Questions about the table below. Rows and columns are numbered from 0.
1) Which number is the entry in the bottom-left corner?
2) Which number is the entry directly below the smallest entry?
3) Which number is the entry in row 1 and column 0?
4) Which number is the top-right entry?
5) Which number is the entry in the top-left corner?
6) Which number is the entry directly above 161?
7) Which number is the entry just left of 186?
8) Which number is the entry just left of the largest entry?
110	151	196	98
155	159	200	100
140	141	166	96
135	165	175	142
122	161	186	126
126	124	169	128
124	111	158	87
104	187	206	142
105	119	178	57
158	97	194	167
96	244	92	177
92	125	140	192
1) 92
2) 167
3) 155
4) 98
5) 110
6) 165
7) 161
8) 96

Questions about the table below.
1) Find the entry just right of -27.9.
2) Find the entry just right of the largest entry.
((10.9, -34.3, 19.7, -27.9, -20.7, -0.2, -29.8, -5.6, 22.2, -2.7), (-1.0, 2.7, 10.3, -27.6, -6.2, 23.9, 8.4, 4.0, 11.4, 18.8), (41.1, 51.1, 48.0, -3.6, -6.3, 40.2, 19.6, 2.5, 55.0, 39.2))
1) -20.7
2) 39.2

a =
[[ 21.3  12.1  19.6 -27.3]
 [-25.8  21.7 -21.9   0.1]
 [-19.6  25.0 -14.3  -8.7]
 [ -5.2  23.3  -1.3 -18.9]
 [ 37.4  16.3  38.3 -42.2]
 [-11.5  24.9  -6.3 -13.8]
 [ 55.6   7.8  52.0 -46.2]]
The top entry of the column that holds the smallest entry?
Answer: -27.3
The second smallest entry?
Answer: -42.2
The entry just right of the largest entry?
Answer: 7.8
The smallest entry in the last row is -46.2
The first entry in reading order is 21.3
The entry just left of 7.8?
Answer: 55.6
The entry directly below -6.3?
Answer: 52.0
The entry just left of -21.9?
Answer: 21.7
The entry directly above the smallest entry is -13.8
The third largest entry -> 38.3
The entry directly below 37.4 -> -11.5
The second entry on the diagonal from the top-right corner?
Answer: -21.9
The entry directly above 21.7 is 12.1
The largest entry in the last column?
Answer: 0.1

M = [ 15.2 -34.1   0.5 -15.2 -19.5  16.4   4.0  15.8  35.8 -49.2 -58.2]
Report the entry just right of 15.8.
Answer: 35.8
Report the entry just left of -15.2.
Answer: 0.5
Report the entry just left of 4.0.
Answer: 16.4
The entry just left of the centre entry is -19.5
Report the entry just left of 15.8.
Answer: 4.0
The entry just right of 0.5 is -15.2
The entry just right of -49.2 is -58.2

Questions about the matrix below. Rows and columns are numbered from 0.
1) Which number is the entry just right of 0.06?
2) Which number is the entry just left of -0.43?
3) Which number is the entry in row 0 and column 1?
4) Which number is the entry in row 0 and column 2?
5) Which number is the entry just right of -1.63?
6) Which number is the entry directly above -1.63?
7) Which number is the bottom entry of the column that holds the smallest entry?
8) Which number is the entry directly below -1.15?
[[-0.89  0.83  1.93 -0.99 -1.15  0.32]
 [-1.63 -0.11 -0.90 -0.43 -0.50 -1.37]
 [ 1.47  1.39  0.45  0.06 -0.52  0.13]]
1) -0.52
2) -0.90
3) 0.83
4) 1.93
5) -0.11
6) -0.89
7) 1.47
8) -0.50

Read these off the array that follows. Rows and columns are numbered from 0.
1) Read off the entry in the top-right corner.
2) Read off the entry directly above 34.7.
3) Read off the entry at row 0, column 1.
4) Read off the entry at row 0, column 2.
5) Read off the entry just left of -0.8.
6) Read off the bottom-left entry.
7) Read off the entry just left of 4.5.
[[ 50.7 -13.9 -25.1 -12.5   4.5]
 [ 34.7 -10.8 -35.6  -0.8   3.9]]
1) 4.5
2) 50.7
3) -13.9
4) -25.1
5) -35.6
6) 34.7
7) -12.5

grid =
[  3.9  -0.6  -8.5  -8.9 -65.5  63.3   4.9  -3.0  61.4   3.8   1.9 -50.3
  -2.1]
The entry just right of -65.5 -> 63.3
The centre entry -> 4.9
The entry just right of 61.4 -> 3.8
The minimum -> -65.5
